Each path below is one point turned by a fixed rotation once a step. After each direction that follows a path, write how fast that rotation turns it, in deg/step (0 if it stays still).
Each turn is a multiple of 5 degrees from 10 to 175, or 0.
Path 1:
[-27  29   4   3 -12  21 -20  18 -16 -25  -1  17   5   0  26]
[-24  11  -2   5  -6   9 -19  42   1 -37   2  13   1  10  14]
[-14  -4 -10  -3 -22  -5  -5  48  10 -23  11  12  10  -1  24]
[  7  10  -9  -8 -40   2  -5  31  10 -13  11  18   7 -18  29]
[ 19  30  -3   1 -29  19 -19  23  15 -15   7  28   6 -10  10]
[ 10  18  -3   8  -5  21 -26  24  24 -13   7  26  30   7   6]
[ -6   4  -8  -2  -9  22 -16  14  16 -14  10   9  48   4  27]
[ -9  14 -11 -10 -23  32  -7   4   6 -30  10 -10  24   0  29]
[ -2  20 -11  -3 -21  35  -4  22  19 -36  13 -16   2   6   5]
[  1  10 -13   4 -15  21   1  42  33 -12  21 -16  10   4   1]
[  3  12 -11   3 -23  20   7  31  25  16  25 -10  22 -13  17]
[  1  37  -2   7 -22  37  -2  12   9  17  18  -4  14 -16  17]
[-13  39   3  16   2  42 -15  19   8   4  11  -1  13   3   3]
[-34  14  -3  13  10  28 -10  33   6   0  12  -8  23  10  14]
[-40  10  -5   1 -12  18   3  31  -7  -4  14 -15  12  -5  31]
[-25  26  -3   3 -25  18   1  35  -8 -11  11  -9 -17 -11  20]
[-13  25  -1  13 -15  10  -7  52   7  -4  13  10 -17  -5   3]
Speeds:
[-10   6   1   6   6  10   9   1  -1  16   6 -18  -4  -1  -4] : 20
[ -6  -3  -1   6 -17  -9  -4 -11  -4   6   2  -1   1  14 -12] : 0
[  5  17   4  -1  -6  10  -3  -9  -7 -10  -3   0 -16  -2  -5] : 95
Path 2:
[-23  -3   9  13 -19  16   1 -30  17  13   8  11 -13  31 -33]
[-20   7  18 -25 -17  36 -11   3 -21   6 -12   8 -10  14 -31]
[-12   0   0  36 -13  29 -18 -15  -6  -8   2  24 -14   4 -35]
[-13  38  32  -8  -6  16  -7 -11  -8   9  16  27 -14   6 -24]
[-17 -13  13  11  -8  31 -16 -30  -8  -2  21  13  -5  36 -14]
[-33  14  14  -6 -13  26   4  -7   0  21 -11   6 -34  13 -26]
[-15  -6  18  12  -9  37 -35  -5 -14   5  -3  17   8   3 -33]
[-11  25  13  12 -20   6   6 -20  10   4   9  28 -14  13 -43]
[-10   8  21 -18 -11  35 -15 -13 -30  -9  16  19  -5  27 -16]
[-28   1   1  27  -7  28  -2 -20   0   7   4  12 -39  15 -20]
[-24  17  36  -8   1  30 -25  -3  -9  23   1  15  -5   0 -22]
[-12  -8  10  20 -19  19 -13 -29  12   4  10  18   7  25 -39]
[-15  23  15 -23 -22  24   5  -3 -17   1  -4  16 -18  19 -33]
[-13  -6   3  27  -7  40 -23 -15 -21 -12   7  21 -17   9 -21]
[-22  34  27   8  -3  15  -2 -15   4  19  12  23 -27   3 -22]
[-16  -8  27  -3  -7  31 -26 -24  -7   8  17  12   8  30 -17]
[-27   5   4   3 -25  22  10 -14   6  12  -9   8 -28  22 -39]
Speeds:
[ -2  -9  -8 -14  -8   3  11  -3  -6  -6  -1  -7  -5  18   3] : 95
[ 12   8  -8   1  -9  -2   3   5  -8 -17  -2  10   4  -4 -11] : 70
[ -1  13  11 -21   2   1   0  10  -8   5  -3   0   0  -5   2] : 160
